In the rows, 128 means zero.
Where one turn sends some rows of the set: a few examples, then the rows asked
pufi: [ 95 147 138 148 140 135 141 155 141 121 100 111 149  97 106 111 115 133
 131 156 125 167 137 127 118 126 134 154 100 113]
dos: [ 97 139 125 135 126 130 150 140 151 126 145 137 144 113 127 170 132 155
 136 137 125 134 126 119 112  82 132 129 137 125]
Desu: [150 114 121 121 105 116 123 159 142 143 121 149 128 147 137 122 116 136
 106 135 118 125 128 135 152  92 156 161 129 114]
zikis: [ 92 108 123 141 124 141 155 149 148 133 102 148 152 122 112 118 131 115
 161 133 148 125 155 120 108 113 137 134 126  75]
pesez: [ 99 140 140 129 121 140 145 138 154 135 146 146 147 121 135 154 138 144
 142 134 113 133 128 109 119  86 111 134 134 129]
sifuv: [120 101 143 116 144 142 110 143 154 154 128 136 125 105 131 144 133 148
 150 160  92 123 137 124 132  99 167 138 166 106]
Divi: [116 123 122 126 153 132 111 114  96 143 109 122 148 104 114 131  95 133
 148 169  95 132 172 128 134 113 141 144 141 110]
Monu: [143 132 147 133 154 110 135 126 121 149 131 132 143 115 102 122  93 115
 111 139 108 153 138 101 115  88 173 152 143  92]
regel: [121 120 114 135 155 145 113 119 109 140 120 104 149  99 116 140 103 135
 137 169 105 136 175 128 144 113 142 146 142 123]
mepig: [148 114 123 148 115 135 114 133 122 116 125 157 144 105 127 126 105  88
 139 157 163 147 149 114 113  85 151 145 121  89]
zulug: [124 137 123 113 110 126 122 142  97 152 109 124 117  95 142 129 113 126
 101 159 143 134 113 133 121 148 129 133 141 117]
toti: [117 106 131 121 135 140 100 147 150 147 124 135 120  95 116 143 143 148
 137 151  86 116 141 116 134 112 169 138 161 110]
taru: [ 94 135 132 146 132 116 145 141 143 130  93 110 164 119 113 118 106 125
 122 160 117 166 135 139 112 131 137 151 109 116]
Kanup: [120 131 163 116 109 137  99 157 119 112 109 155 142 122 106 148 133 110
 107 135 148 155 144 102  98 111 144 128 126 117]
tefu: [137 139 139 145 162 122 134 137 103 138 130 117 116 118 102 134  91 113
 109 143 118 160 128 116 125  99 171 151 147  92]
gud: [118 118 160 121 105 137 100 161 115 114 134 146 128 124  87 143 133 102
 109 128 143 160 145 114 117 108 143 133 128 118]
biki: [100 144 137 155 137 119 143 142 138 141  84 114 147 108 128 112 114 135
 134 161 110 156 133 142 100 120 138 146 102 110]
ziki: [108 100 139 134 131 137  99 140 150 149 124 145 125 100 129 135 138 150
 137 156  95 122 137 127 129  89 164 141 171 112]
Telil: [145 140 148 127 163 103 129 122 114 140 127 125 133 127 114 144  96 104
 115 143 114 159 134 108 122  94 164 151 142  95]
fus: [116 112 130 103 120 175 118 147 117 116 115 142 134  95 141 137 112 106
 115 180  95 149 132 104 127 118 132 134 158 121]
firot: [119 114 140  97 123 181 121 148 118 120 119 133 134 106 140 147 106 113
 127 179 108 137 136 110 123 115 139 123 167 120]
Fub: [141 126 122 122 120 110 118 169 141 142 121 156 139 138 132 125 118 146
 119 125 122 128 131 133 158 107 163 165 122 124]
lif: [115 138 127 104 113 123 136 148 103 140 106 119 116  95 152 141 116 123
  97 142 130 120 110 121 119 147 138 145 140 112]
kipul: [116 114 129 117 158 143 124 116 103 151 115 108 147  97 124 135 100 127
 144 170 106 134 175 130 131 121 150 141 147 110]
natip: [153 117 117 153 126 138 123 151 131 109 123 138 146 114 122 129 111  79
 141 154 159 150 140 119 119  86 137 146 119  85]
vupuf: [111 139 130 108 108 131 124 137 108 132 119 113  99 106 137 148 130 126
 110 150 130 125 108 125 128 145 121 142 132 102]
Vip: [111 128 155 107 119 144 114 148 106 112 119 160 140 110 103 142 130 111
 107 123 142 163 154 112 107 102 137 116 122 110]
loz: [107 142 131 138 129 136 155 144 144 124 153 128 133 110 125 159 140 142
 136 135 111 126 138 105 115  74 137 152 125 126]
labid: [122 128 132 149 124 129 124 163 131 130 110 155 110 119 152 108 132  78
 149 123 136 128 122 139 126 133 154 148 134  97]
lufod: [ 95 118 101 146 125 134 154 147 142 125 108 143 143 115 108 119 133 116
 150 121 150 115 155 120 125 115 133 139 123  76]
lezo: [122 118 133 134 123 134 135 167 133 138 108 152 123 123 162 101 125  84
 156 139 143 132 128 151 131 131 147 150 136 103]
tizer: [119 126 146 112 128 177 107 147 124 110 117 126 131 105 131 142 106 104
 124 173  90 142 130 109 128 121 139 131 165 123]
kedep: [142 130 121 140 110 124 120 161 140 146 115 141 122 151 127 122 120 142
 122 140 119 119 135 122 153 117 158 176 113 120]
Pip: [ 84 102 114 146 120 129 153 144 144 137 102 147 150 109 113 120 126 113
 153 127 135 129 146 112 118 112 123 138 123  73]
disis: [121 132 125 138 127 123 128 165 128 135 104 165 110 119 155  97 123  86
 154 139 136 132 122 139 138 121 143 146 143 108]
rab: [157 107 126 133 129 139 120 150 126 123 121 153 148 115 126 123 112  90
 147 155 170 148 150 121 118  91 151 144 120  79]

rab moves to kipul
zulug moves to Vip
And these:
Fub moves to lif
vupuf moves to gud
labid moves to tizer
mepig moves to Divi

Where one turn sends some rows of the set: a few examples, then the rows asked
Vonem: [136  88 155 120 160 113 115 145 123 112 104 110 110 147 154 127 140 132
 116 126 123 138 138 116 116 117 141 102 104 118 131 148 123]
Voz: [117 151 134 120 149 165 161 135 130 131 133 126 116 116 134 156 137 127
 122 133 122 165 116 126 138 133 104 112 150 113 114 139 125]
tudu: [ 95 106 149 123 149 114 121 121 109 124 120 154  82 112 123 112  70 148
 128 128 150 131 126 131 127 136 124 127 135 125 123 128 126]
liri: [136 129 128 123 154 132 128 134 131 126 109 142 156 109 117  96 104 123
 131 124 158  93 130 124 119 136 123 135 140 136 120 134 148]
narim: [ 95 139 130 126 176 146 110 132 120 134 114 112 111 140 125 104 121 172
 137 138 114 145 160 123 116 140 121 146 131 122 135 108 128]
Sabu: [101  78 163 135 121 122 113 124 143 127 120 134  91 139 127 111 125 121
 126 127 114 134 142 122 161 127 148 155 135 134 131 138 107]
poned: [113 105 146 113 128 127 119 141 137 106 142 101 117 150 150 110 145 128
 129 134 106 164 142 107 126 128 144 133 121 114 160 125 115]
Doto: [111 166 111 115 148 135 138 150 125 132 125 139 120 116 143 158 147 140
 104 118 160 137 130 138 127 128 114 109 128 117 146 129 132]
fiv: [184 113 136 132 114 137 124 110 139 129 122 109 105 131 126 140 156 136
 123 145 124 121 132 132 140 120 118 127 135 108 117 137 100]
Molol: [105 144 125 139 145 126 132 140 123 160 117 161  99 117 133 153 133 141
  96 119 149 118 121 149 150 119 109 115 136 136 119 141 132]
teneb: [129 108 153 111 133 137 114 136 139 108 139 134  93 135 138 115 145 142
 147 126 125 121 141 120 116 136 105 136 113 123 173  98 106]
Bave: [107 129 123 104 144 124 110 141 107 114 114 125  96 145 150 116  97 150
 131 139 132 157 133 144  93 152 121 109 130 109 143 117 136]
Fik: [108 122 128 141 150 127 135 118 110 140 126 126 117 141 115 139 150 159
 132 142  95  97 111 126 132 127 134 156 142 146 123 113  89]
bemi: [ 96 154 130 133 147 162 139 125 131 148 124 154 105 122 121 150 136 124
 133 126 119 137 124 141 146 137 100 140 160 138 119 118 109]
rusob: [144 134 122 128 148 133 120 146 127 141 104 129 155 140 134  91 115 131
 123 140 127 107 126 142 110 140 110 114 133 131 114 137 162]
Devud: [135 121 143 133 129  94 103 106 125 121 121 152 129 120 127 138 114 115
 125 125 140 102 133 132 145 102 138 106 114 128 135 120  85]
von: [ 92 124 118 109 132 108 118 135 110 120 130 132 129 145 139 157 123 139
 142 129 121 101 104 142 121 137 148 125 137 123 149  97  94]
gisi: [121 102 140 127 170 141 136 123 112 126 100 113  91 117 116 118 107 157
 116 134 137 150 145 116 125 135 140 146 149 124 101 153 130]
lis: [125 131 130 120 121 115 130 165 139 112 123  99 147 132 136 167 145 141
 144 121 146 127 131 144 136 130 127 128 135 104 131 112  94]
lud: [115 128 126 107 128 140 111  94 135 127 135 116 132 149 133 126 132 138
 127 152  92 123 133 122 150 126 162 114 119  99 148 111 110]
vulon: [125 123 116 125 129 128 126 131 130 130 109 132 153 125 122  90 104 106
 122 133 143 118 125 129 125 143 145 149 161 138 114 147 148]
Lun: [129 103 130 116 122 132 126  80 124 124 125 131 111 131 119 129 124 125
 111 148 106 118 122 119 156 122 173 129 136 119 128 139 102]
tenu: [150  64 168 121 129 132 123 138 135 127 123 129  72 134 141 130 128 136
 128 127 125 123 123 129 135 129 115 123 130 118 124 140 121]
Fuga: [129 133 134 118 134 147 135 134 142 132 141 134 151 114 119  86  98 130
 142 136 138 107 118 121 128 144 108 137 144 121 129 120 154]
Lan: [103 104 157 132 157 113 102 126 132 113  98 148 105 137 129 112 137 132
 134 118 131 104 157 122 132 123 135 137 101 143 150 118 101]
Nunag: [121 119 140 115 138 145 162 130 137 107 107  93 129 131 120 152 147 163
 130 146 121 123 124 126 147 143 143 125 119  94 111 137 113]
safan: [ 83 150 130 139 147 125 143 117 124 143 118 132 100 129 144 141 127 120
 109 138 135 143  96 122 143 130 132 114 133 110 101 159 135]
bogo: [101 132 147 148 138 112 106 150 132 140 136 131 105 117 121 104 100 156
 135 123 149 147 157 132 137 123  98 154 140 131 131 111 114]
marib: [127 122 147 160 111  94 145 141 120 131 127 135 118 127 116 134 138 149
 115 141 120 119 116 144 149 114 105 134 126 148 113 135  88]
toviz: [150 130 132 122 119 103 103 121 127 115 109 126 134 146 146 141 130 119
 120 139 125 126 137 148 131 115 134  82 105 108 135 128 102]
Romi: [113 142 127 129 135 129 123 141 139 138 128 122 168 136 131  77 104 125
 127 142 123 124 126 126 130 137 126 127 134 123 123 132 160]
Dadu: [155 131 142 134 130 137 110 109 148 137 145 118 121 124 120 134 148 145
 144 135 124 101 139 119 149 111 111 137 126 108 137 101  91]
funi: [108 113 147 122 111 106 161 124 117 106 114 136 112 130 125 138 113 151
 111 152 120 120 100 145 148 137 136  99 105 115 118 145 113]
Puz: [138 118 130 130 128 117 120 160 121 122 116 102 101 127 139 123 114 144
 118 129 153 179 149 139 113 134 113 136 152 116 118 145 126]
zus: [149 119 118 119 122 147 129 136 130 138 117 131 135 134 129  94 109 120
 129 142 127 115 114 144 114 154 114 137 163 131 114 138 156]
Kimil: [ 68 176 111 128 147 131 127 116 128 132 117 138 111 133 142 139 140 117
 129 131 141 134 113 126 128 142 134 135 136 116 133 126 119]

Romi moves to Fuga
toviz moves to lud
And these:
Sabu moves to tenu
safan moves to Voz
Nunag moves to lis
bogo moves to tudu

Where one turn sends some rows of the set: a few examples, then the rows asked
nabos: [129 109 141 124 147 123 103 154 130 108 156 139 172 120 148 123 119 123
 130 147 115 139 133 169 121 156 144 130 116 129 149 157  95 133]
Vik: [102 119 158 113 159 141  91  97 148 127 134 137  88 110 147 112 122 150
 130 167 132 149 103 146 145 158 118 110 132 104 157 126 152 127]
Nafam: [141 122 156 138 144 144  80 129 111 113 161 119 143 117 159 111 125 127
 129 148 117 153 140 163 107 155 114 107 136  96 153 158  84 114]
tem: [135 132 162 109 138 158 108 109 175 123 168  92 146 134 137 155 137 156
 120 133 121 103 137 172 143 107 116  89 180 142 162 138 114 114]
kebar: [151 134 158 124 148 148  73 106 120 138 152 149 110 108 163 119 142 152
 132 174 132 129 102 136 140 143 106 110 136  93 146 145 112 129]
tufo: [126 129 162 102 144 161 110 103 183 122 163  96 137 130 132 153 134 160
 123 138 122 102 132 162 148 106 122  85 178 144 163 130 127 122]
sifa: [154 132 156 134 145 134  78 136 109 131 159 136 151 124 166 120 144 131
 130 157 124 132 121 160 130 149 110 119 135 101 140 166  91 126]
Demov: [133 138 162 108 138 159 109 100 176 117 168  97 138 129 135 157 134 157
 122 138 123 102 138 166 146 106 119  87 184 139 156 130 119 118]
bab: [151 142 153 136 137 132  96 151 123 109 155 125 144 107 179 113 115 139
 121 148 134 146 136 181 111 149 122 130 133 127 149 146  94 120]
piz: [150 124 147 121 134 147  86 101 133 125 154 162 101  94 158 127 120 160
 127 171 131 138 103 139 129 146 117 120 124 105 159 131 111 118]
tof: [133 137 162 110 137 156 110 106 174 115 170  94 146 132 136 157 134 153
 122 135 121 102 141 170 144 108 120  89 183 141 155 134 115 118]
vose: [102 110 152 104 180 133  97 138 144 121 138 137 152 121 136 110 133 130
 145 167 120 126 115 135 148 148 153 106 122 123 137 144 137 167]
legur: [158 124 145 134 128 135  88 129 118 120 163 149 140 109 164 129 124 140
 123 154 124 141 122 165 118 152 115 130 125 110 154 154  84 111]
fasi: [128 133 163 105 144 164 112 104 184 116 165  93 135 129 131 153 134 156
 123 138 124  98 139 159 152 114 120  89 183 139 158 135 123 120]
Mor: [128 128 161 107 143 156 112 114 178 120 166  90 153 137 134 153 135 152
 122 132 119 103 139 171 144 108 123  88 178 147 161 138 118 120]
Kenin: [131 130 160 131 140 139  81 103 125 132 147 133  96 114 165 118 128 146
 121 159 133 153 112 165 134 160  95 120 139  94 157 144 122 103]
dume: [103 123 151 106 170 136 111 143 158 101 134 130 130 100 150 102 104 146
 136 163 133 141 124 149 131 146 160 115 121 144 148 119 144 157]
sipuz: [132 134 162 109 141 161 111 110 179 115 168  90 143 132 134 154 135 153
 121 134 123 100 143 166 149 115 118  92 183 140 158 140 115 116]
Dipi: [109 106 153 125 165 136  95 147 128 103 152 112 166 124 141 105 119 114
 137 145 110 151 147 160 114 157 143 103 127 114 148 154 101 139]
pupav: [143 137 163 118 129 140  85 125 119 122 165 142 152 117 174 133 121 136
 124 152 132 142 140 170 115 154 116 133 120 109 165 159  83 123]
bereg: [124 133 161 104 144 156 114 106 181 114 166  95 147 131 130 155 133 153
 125 137 121 101 140 165 148 108 128  87 181 145 155 129 124 125]
noki: [122 127 161 102 147 157 114 110 183 120 163  92 147 134 130 152 134 155
 124 135 120 102 136 166 147 107 127  85 177 147 161 133 126 125]
zona: [127 132 161 107 145 160 114 113 181 114 167  89 146 133 131 153 134 151
 122 133 122  99 144 165 150 115 123  91 182 142 157 140 118 120]
Niso: [142 126 159 130 145 158  74  98 121 122 155 132 101 101 157 111 124 148
 130 164 125 151 121 139 116 149 108  97 138  87 158 137 104 114]
sikig: [ 90 101 153 108 179 145  98 127 147 104 141 121 138 113 128 101 114 129
 144 160 114 148 131 135 126 153 155  93 123 117 151 133 132 154]
Museg: [112 122 159 105 150 131 101 144 135 111 156 134 178 126 156 126 115 122
 132 148 124 140 148 168 121 157 146 131 111 128 160 159  99 147]
levom: [119 121 156 106 170 147  85 108 142 131 140 150 111 107 145 112 136 152
 142 180 130 126  98 120 151 142 133 102 128 107 143 132 141 153]
funo: [110 113 157 111 166 159  85  97 143 116 142 134  98  98 138 105 117 150
 140 171 124 148 116 122 127 148 133  89 130 100 156 121 133 139]
tal: [103 100 141 105 165 129 110 141 153 106 143 145 153 112 132 117 112 133
 139 159 117 136 121 144 134 153 163 120 110 136 149 136 128 153]
rafu: [133 135 163 108 141 163 111 105 180 117 167  92 136 129 134 155 135 156
 121 137 124  99 140 163 150 114 117  91 184 137 159 137 118 116]
nuve: [109 126 163  90 153 154  92  96 153 123 145 156 110 100 152 125 112 158
 136 175 138 136 116 128 136 147 139 116 113 114 169 124 134 151]
Kesub: [123 116 152 122 165 125  93 155 124 120 151 128 177 132 149 114 139 117
 138 153 117 130 129 160 135 152 139 117 126 119 136 165 106 150]
Gadem: [ 79 106 154 107 174 129 104 124 154 115 131 125 125 122 136 108 118 131
 135 158 123 149 117 155 146 163 142 112 124 122 151 135 155 143]
zim: [124 131 162 104 146 161 114 109 185 114 164  91 141 131 129 152 134 153
 123 136 122  99 141 161 152 114 124  90 181 142 158 136 123 122]
lub: [156 148 156 129 135 146  88 120 129 117 150 138 101  92 180 113 114 161
 121 164 142 145 117 159 119 143 113 122 136 116 154 127 110 117]
vinet: [ 90 115 159  88 165 139 105 127 156 111 144 143 152 115 142 122 110 136
 140 163 129 136 133 142 134 153 160 120 106 131 162 136 131 164]
fef: [127 135 161 105 142 159 112 100 181 115 166  97 139 129 132 156 133 157
 124 139 122 101 137 162 148 107 124  86 182 142 156 127 124 123]
mutib: [118 127 150 121 158 126 109 165 140  99 144 120 161 112 160 106 108 130
 129 148 128 144 139 175 119 151 152 125 124 144 144 141 115 144]
Benod: [116 109 144 103 157 144 100 108 154 117 142 160 109  96 138 120 114 156
 137 174 127 135 102 126 139 147 146 113 115 121 156 120 138 144]
bodop: [126 136 155 111 155 149  97 115 151 112 137 141  93  87 162 107 108 165
 130 173 142 141 109 139 130 141 136 113 129 127 153 110 141 140]
firi: [128 134 160 107 141 155 113 110 177 113 168  93 152 134 133 156 134 151
 123 134 120 102 143 170 146 108 125  89 181 144 154 133 118 123]
Leli: [141 140 166 109 131 154  80  95 131 129 158 156 111 101 171 132 119 158
 126 169 140 139 120 145 125 148 112 124 121 101 170 138 105 125]
lirun: [134 133 162 107 139 161 108 102 177 124 166  95 137 130 137 155 136 161
 120 137 123 103 133 165 145 105 116  86 181 140 163 133 120 115]
pup: [ 94 108 154 122 163 118 103 147 137 113 141 115 155 135 146 111 122 115
 129 143 118 152 134 181 135 168 134 123 127 122 148 156 126 132]
ged: [126 124 157 137 142 125  88 134 119 123 151 120 138 130 164 118 128 124
 120 143 123 154 130 187 127 166 105 127 136 105 152 162 106 107]

Kenin moves to pup
vose moves to kebar
sikig moves to Niso
And these:
tem moves to noki
mutib moves to bodop
Museg moves to nuve
zim moves to rafu
tal moves to piz
fef moves to tof

